Each path below is one point turned by a fixed rotation once a step. After each direction that follows a path, write how fast that rotation turns it, in deg/step (0 if it stays still).
Each turn is a multiple of 5 degrees from 10 to 175, or 0.
Each row of a path follows its step; steps can be skipped.
path 1
step 1: [ 0.84 -1.06 -3.79 -0.64 -1.09 -1.07 -2.06 -1.96  2.12  1.07 -2.27  1.75
 -1.78  0.48 -1.85 -1.75  1.22 -1.11 -4.82  4.81  1.89 -3.20 -1.02 -2.48
 -0.65  1.94 -2.21  2.45 -4.18 -1.97  0.54  0.21 -3.20 -0.02 -1.21 -2.43]
step 2: [ 3.23  1.78  0.58  0.54 -1.63  4.75  1.82 -0.08 -1.39  0.45 -3.40 -0.10
 -3.13 -1.33  1.80  3.37 -0.31  1.77  1.09  0.08 -1.29 -0.81  1.41  1.73
  1.15 -1.64 -5.89  0.63 -2.47 -1.06 -0.23  3.92  0.21  2.42 -0.59 -3.19]
step 3: [-2.40 -0.10 -1.99 -1.52 -2.92 -0.85  3.93  2.49 -1.41 -1.39 -0.12 -3.19
  5.37  2.30  1.65  1.27  0.32  2.71  4.27 -3.01  1.07  2.42 -2.00  0.30
  1.24 -2.92 -3.40  1.10 -1.16  1.91 -1.13 -1.92  1.20 -0.90  1.74 -0.48]
step 4: [-0.36 -1.40 -4.61 -4.45  0.03 -3.94 -1.13  2.78 -1.67 -0.61  0.29  1.40
  2.43 -3.35 -2.77 -2.71 -1.41 -0.22  0.96  0.20 -0.99  0.65 -1.56 -1.26
  3.03 -0.45  2.02  0.24  4.98  1.31  0.47  0.85 -3.84 -1.39 -1.90 -0.98]
step 5: [ 1.12  2.47  2.36 -1.10 -2.75  0.29  1.75  3.06 -0.34 -2.20  3.24  2.22
 -4.31 -1.76 -2.84 -0.32 -0.17 -1.59 -2.37  4.45 -1.03 -1.93  1.21  0.64
  0.56  0.07  2.93 -3.51  2.28  0.24 -3.16  0.83  3.16  1.05 -1.64 -1.98]
step 6: [-5.56 -0.31  4.11 -0.20 -1.12  2.44  1.42 -3.13  1.61 -1.68  0.32  2.13
 -0.89  2.63 -0.81  0.09  1.20  1.56  2.19 -0.65  3.63 -3.61  2.93  3.79
  1.77  1.95  2.40  2.77 -2.02  0.37 -0.78 -0.76  1.94 -0.43  0.07  0.01]
step 7: [ 0.26 -2.68  0.35 -0.17  3.72  0.48 -1.59  1.23  3.52  4.59  2.98  0.16
  2.02 -1.54  1.59 -0.36  0.03  0.89  5.12  0.46  1.61  0.57  2.76  1.66
 -1.45  0.06 -1.16  3.64  1.94 -3.46  2.65  2.65 -0.70 -2.10  1.38  2.94]
step 8: [ 1.94 -0.58 -3.94 -0.80  2.34 -0.27 -1.68 -0.11  2.43  1.21  5.04 -1.47
 -0.79 -1.58  1.19  3.20  0.25 -2.10 -0.49  1.69  1.69  3.77  0.00 -4.13
 -2.40  2.00 -1.95 -2.06 -1.06  0.50 -0.91 -3.16  2.14  1.42 -4.25  0.15]
step 9: [-1.28  2.22 -0.22  0.19 -2.34  1.69 -2.97 -2.09 -2.28 -1.28 -3.73 -0.56
 -5.43  0.77 -0.94  2.58 -1.97  0.19  0.79 -3.95 -1.92  1.71 -0.10 -3.40
 -1.58  3.70  1.37  0.37 -1.24  1.69 -3.22 -0.09 -2.44 -0.24 -2.92  1.88]
step 11: [ 0.97 -4.53  1.33 -1.17  2.01 -3.13  1.50 -2.44  1.11 -0.18  3.22 -3.23
  4.71  0.33  0.63  0.03  3.20 -3.25 -3.05 -1.37 -1.26 -1.31 -0.12 -1.05
  1.54 -2.34  4.34 -1.15 -1.14 -0.80  0.59 -2.11 -2.94  1.01  1.96 -1.19]
Speeds:
[ 0.83 -0.31 -0.44 -0.36  0.37 -2.50  0.97 -0.01  0.99 -0.23  0.15 -0.40
  0.68 -0.25  1.09 -0.79 -1.11 -0.97  1.12 -0.95  1.30  0.69 -0.27  1.12
  0.56  0.50  0.06  0.31  0.29 -1.31  0.15 -0.43 -0.53  0.31  1.42  0.47] -> 100
[-1.52  0.09  0.61  0.04 -0.58 -1.32  0.56 -0.66 -0.70  0.54 -0.78 -0.25
 -0.67 -0.64  0.83 -2.49  0.82  0.70 -0.49  0.37  0.02  0.29  0.56 -0.18
 -0.47 -0.62  1.39 -1.43  0.13 -1.16 -1.01  0.33 -0.11  0.26 -1.12 -0.09] -> 70
[-1.68  1.14 -0.48 -0.69 -0.81  0.87  0.15  0.87  2.53  0.71 -0.76 -0.06
  0.13 -1.12 -1.30 -0.49 -0.81 -0.24  0.37  0.23 -0.14  0.04 -0.42  0.48
  0.84 -1.36 -0.60 -0.88 -0.55  0.18  0.29 -0.35 -0.59  0.99  0.40 -0.52] -> 25
[-0.30 -1.37 -2.07  0.41  0.51 -0.02 -0.95  1.74  0.37 -0.14 -0.04  0.35
 -0.66  0.44 -0.41 -1.10  1.59  0.98  0.16  0.75 -0.69 -0.36 -0.55  0.05
  0.07  0.32  0.28  0.19  0.53 -1.43  1.66 -0.18 -0.73 -0.87  0.69  0.23] -> 115
[ 0.73  0.36 -0.65 -0.63  0.41  1.00  1.02  0.56 -0.15 -1.37 -0.74 -0.95
  0.27 -0.22 -0.57  0.11  0.93  0.09 -0.29 -2.07  0.34  0.46 -0.39  0.03
 -1.26 -0.18 -1.26 -0.71  0.60 -0.78 -1.23 -0.18 -1.82 -0.82 -1.05 -0.46] -> 55
path 2
step 0: [-0.80  1.34  2.81 -1.50 -3.08  4.37  0.81 -3.93 -0.10 -1.82 -2.97  1.36
 -2.68  0.60  1.42  1.69  0.96 -1.05  0.28  7.00  1.23  2.06  4.04  0.63
  1.44  1.53  4.06 -1.51  1.45  0.21 -1.56  3.77  0.21 -0.23 -3.60  4.15]
step 1: [ 1.88 -1.85  2.52 -4.06 -0.72 -0.48 -0.31 -1.54  1.50  0.76 -3.52  0.49
 -2.48  1.94  5.46 -2.22  4.07  1.04  1.43  1.99 -0.91  4.55  4.82  2.14
 -2.01 -0.52  1.05  0.01  4.05  3.48 -3.63  1.72 -1.59 -3.42  1.76  0.40]
step 2: [-2.25 -4.73  1.07 -1.09  2.62 -4.76 -0.28  3.65 -1.16  5.38 -4.32 -0.03
 -3.83  1.40  2.78 -3.85  2.53 -0.65 -1.03 -2.21 -2.04  0.77  4.33  0.46
  1.04  3.65 -0.51 -0.91  0.31 -0.59 -0.49  2.89 -3.56 -0.72  0.71 -0.54]
step 3: [-2.35  0.89 -1.86 -2.08  4.81  0.99  0.06  0.02 -1.81  0.77 -2.39  0.46
 -4.16  1.26 -1.29 -0.39  0.34 -5.62 -0.82  0.53 -2.53 -1.91  4.20 -2.43
  4.18  4.27  3.84  0.48 -3.81 -2.05 -2.00  2.92 -2.05  3.27  0.65  1.01]
step 4: [ 2.82  1.78  1.33 -3.02  1.40  2.50 -1.58 -2.56  2.67 -4.34 -0.35  2.88
 -3.13  2.08 -1.77 -1.79 -0.33 -3.10  0.29  0.71 -2.38 -1.73  4.03 -3.53
  3.07  0.91  3.11  1.64 -2.26  2.15 -5.54  0.35  2.44 -3.69  1.96 -0.93]
step 5: [ 0.13 -1.47  1.69 -0.58 -4.15 -2.32 -0.53  0.18  1.68  1.99 -2.80  2.78
 -2.21  0.31 -1.61 -5.54 -1.66  1.31  1.54  0.29 -0.51 -2.36  4.55 -0.78
  1.61 -0.29 -2.14  2.37 -0.87  2.19 -2.88  1.13  3.94 -7.28 -2.68  0.88]
step 6: [-3.08 -1.29 -2.77 -2.32 -1.92 -3.07  5.25 -0.35 -3.01  4.78 -1.38 -1.75
 -2.36 -1.80  0.84 -2.77  0.40 -0.53  4.41  3.81 -0.30 -0.82  4.18 -0.78
  1.85  1.40 -0.02  4.29  0.10  0.85  0.38  1.11  2.30 -0.12 -3.40  4.29]
step 7: [-1.74 -3.61 -0.75 -4.36  1.60 -0.13  5.98 -0.96 -1.08 -1.61  1.56 -2.66
 -2.67  1.29  4.17  1.55  3.15 -0.92  1.23  3.95 -1.79 -0.15  2.82 -3.59
  4.01  2.03  3.98  2.39  1.17  1.60  1.15 -3.20  0.52 -1.34  2.42 -1.16]
step 10: [ 1.82  0.18  4.56 -2.65 -1.25 -3.36  2.97 -4.61  0.42  3.86  0.96 -0.44
  1.03 -1.19  1.90  0.22  2.61 -0.87 -0.07 -1.30  0.79  1.70  4.97 -1.39
 -0.36  2.83  3.76  2.54 -0.82  3.18 -5.78  1.85  0.23  2.41  2.03  2.39]
step 11: [-0.78 -6.54  4.82 -1.59 -2.46 -1.40  1.67  0.80  0.08 -0.56 -0.78  0.21
 -2.70 -1.12 -0.04 -3.10 -0.20  0.27 -3.91 -1.46  0.48  1.23  2.95 -1.23
  1.81  3.39  4.02  4.61 -1.66  3.92  1.10  4.56 -0.51  0.40  2.23 -2.27]
Speeds:
[-1.95 -0.05 -1.23 -0.65  0.54  0.59 -0.51  1.23  0.39 -0.30 -1.39 -0.27
  0.00 -1.60  1.77 -0.14  1.87  0.04 -0.42 -0.09 -0.03  0.25 -0.46  0.45
 -0.24  0.10  0.48  0.07  1.08  0.98  0.88 -0.68  1.01 -0.15 -0.31 -0.08] -> 65
[ 0.13 -0.05  1.70  0.24  0.07  0.72 -0.86 -0.20  0.99 -0.46 -0.04  0.05
  0.64 -0.10  1.84 -1.25  0.38  0.11  0.01 -0.05  0.85 -0.93  0.83  0.82
 -0.07  0.69 -0.19  0.28  0.77 -0.71 -0.47  0.77 -1.58  2.39  0.22 -0.55] -> 40
[-0.42 -0.67  0.64  0.51 -0.31  0.35 -0.57  1.03  0.81 -0.56  2.05 -0.04
  0.69  0.40  0.25 -0.43  0.09 -0.18  0.63 -0.76 -0.21  0.34  0.26 -0.07
 -0.61  1.78 -0.61 -0.26 -0.05  1.94  0.29 -0.07 -0.97 -2.27  0.91 -0.36] -> 115
[ 0.81 -0.68  0.58 -0.47  0.84  0.39  0.03  0.25  0.56 -0.80 -1.10 -0.74
 -0.25  0.77 -0.68 -0.15 -0.42  2.00 -1.25 -0.19 -0.28 -0.26  1.00  0.69
 -0.28 -1.67 -0.66  0.80  0.40  0.89  0.46  0.41  0.77 -0.57  1.61 -1.56] -> 110
[ 0.40 -1.69 -0.80  0.37 -0.96  0.06  0.77  0.68 -0.58 -0.70 -0.45 -1.18
 -0.76  0.87  0.81 -0.02  0.33  0.62  1.45  1.62 -0.94  0.55  0.24  0.38
 -0.65 -0.89  0.14 -1.20  0.52 -0.77  0.42 -0.80 -1.96 -0.13 -0.28 -0.07] -> 60
path 3
step 0: [ 2.82 -5.39  3.25  2.14  1.51 -2.19  1.25  2.61 -2.78 -0.58  3.80 -4.57
  2.32 -2.37 -2.82  1.52  1.53  0.28 -0.93  2.02  0.53  0.94  2.23 -1.41
 -5.02 -0.62 -2.05 -1.24 -0.15  0.46  0.96  1.29 -4.37  1.97 -1.60  2.71]
step 1: [-1.03  0.22  4.37 -0.67 -2.88  0.07 -1.80  2.93  0.29  2.74  2.15 -3.49
  2.00  0.31  0.57 -3.06  0.20 -2.94  5.50  4.02  4.45  1.04  1.26 -3.63
  0.50  1.87 -1.33  0.93  2.84  4.19 -0.58  1.62 -2.52 -1.36 -0.52  0.40]
step 2: [ 1.88  2.77  2.90 -3.75  0.93 -3.69  2.73 -1.73  1.87  3.38  1.53 -2.01
 -2.69  0.71  1.16  0.49 -0.82 -4.76  0.01 -0.10 -0.16 -1.07  0.24  0.24
  0.03  6.50 -0.91  4.24  3.25  1.28  1.86 -0.82 -1.94  4.36  0.41  1.54]
step 3: [ 0.55  3.13  0.84 -1.97  4.29 -2.59 -0.81  0.87 -0.31  4.88  1.73 -0.18
  1.23 -4.26 -4.73 -0.44  2.35  0.65 -4.67  3.16  4.36  0.37  0.44  3.45
 -2.63  1.23 -0.36  2.75 -2.15  0.26 -0.07 -1.77 -1.90  0.24  2.11  0.51]
step 4: [-0.29  3.03  1.37 -1.93  2.29 -0.69 -2.68  5.40  1.29 -0.34 -3.75 -3.01
 -0.55 -0.52 -1.89  0.03  1.53 -0.15  0.64  3.22 -0.06  4.55 -0.22 -1.93
 -5.14  0.46  4.24 -0.56 -0.70  2.52 -4.02  1.59 -1.21  3.00 -2.63  1.39]
step 6: [ 5.55 -5.50  0.30 -0.95  1.59 -4.71 -0.87 -1.37 -3.60  2.99 -0.39 -4.26
  0.95 -1.33  1.05 -0.54  5.65  0.04  0.55 -0.39  0.70  0.51  2.15  0.75
  2.24  2.58  2.43  3.72 -1.29  1.98 -0.77 -0.27 -2.19 -0.22  0.86  1.20]
step 7: [ 0.99  2.41  4.23  2.52 -0.90  1.15 -1.44  1.35 -3.72  0.63  0.62 -0.53
  2.93 -2.28 -3.36 -0.45  4.76  0.87 -0.74 -0.96  0.50  2.89  1.43 -3.84
 -0.75  2.70 -2.11  5.50  1.64  4.55  0.95  0.60  1.12  2.43 -3.20 -0.34]
step 9: [ 4.20  1.45 -0.39 -1.44  1.79 -0.91  4.81  1.63 -3.39 -0.92 -0.19 -1.78
 -4.86 -3.35  1.84  1.44  2.45  0.54 -3.80  4.12  3.39 -0.90  1.25  1.86
 -1.41  1.34 -1.09 -0.21  0.34  1.65  1.37  3.99 -3.73  1.80  1.33  2.14]
step 10: [-1.25  1.84 -0.95 -2.27 -1.80 -0.09 -2.77  3.65 -2.68 -1.49 -2.63 -5.31
 -1.25 -4.07 -0.49 -4.77  3.20 -2.30  0.87  4.27  3.44  3.18  2.71  1.82
  0.54  1.47 -0.40  1.50 -2.75  1.96  0.75 -0.25  1.56 -0.12  0.99 -2.81]
step 11: [-2.33 -0.66 -1.61 -1.79  0.20 -1.54  2.54  2.65 -1.67 -2.20 -0.76 -3.75
  1.04  1.88 -4.18  0.23  1.40 -3.80  1.06 -0.46 -4.08  2.01  1.28  1.88
  0.07  4.79  1.36  0.79  0.73  3.13  0.46 -1.12  1.41  7.76  0.66  1.22]
Speeds:
[ 1.01 -1.14 -0.84 -0.91  0.55  0.45 -1.05  0.17 -0.21 -1.61  0.78 -1.41
  0.46 -0.11 -1.44  0.20 -0.15 -0.48  1.27 -0.36 -1.33  1.23 -0.37  1.22
  0.59 -0.98  0.89 -0.53 -1.16  0.09  0.06  0.92  0.60 -0.01 -0.10  0.39] -> 60
[-1.14 -0.64 -1.09 -0.78 -0.18  0.88  1.48 -1.26  1.09 -0.09  1.17 -0.51
  0.73 -0.36  1.03  1.97 -1.00 -0.72 -0.48 -0.34 -0.18  0.44  1.59  0.35
 -0.72  0.70  0.47  0.98 -0.21  0.50 -0.79 -0.32  0.50  0.19  0.13 -0.54] -> 120
[ 1.62  1.21  0.08  0.86  0.52  0.04 -0.63  1.01 -0.58  1.29  0.65  0.45
 -0.06 -0.73  0.93  1.26 -1.25 -0.99  1.13 -0.14 -0.38 -0.20  0.48  1.27
 -0.29  0.31 -1.57 -0.23  0.78  0.97  0.33  0.60  1.10 -1.01 -0.12  0.22] -> 55
[ 0.17  0.09  1.23 -0.18  1.07  0.20 -1.64 -0.56  0.78  0.76 -0.40 -0.90
 -0.19  1.26 -1.00  1.16 -0.52  0.49  0.13  0.65 -0.09 -1.45  0.00 -0.19
 -0.82  0.72  0.79  2.03 -0.45 -0.37 -0.10  1.41 -0.83 -0.94 -0.35 -0.41] -> 20
[-0.86 -0.75  0.53 -0.41 -0.23  0.60  0.79 -0.94  0.45  0.26 -0.71 -0.47
 -0.32  0.02  1.31 -0.14  0.13 -0.47  0.32  0.20  1.10 -0.42 -0.86  0.11
 -1.01 -0.97  0.51 -1.63  0.05  1.40  0.70  2.13 -0.14 -0.88 -0.80  1.64] -> 90
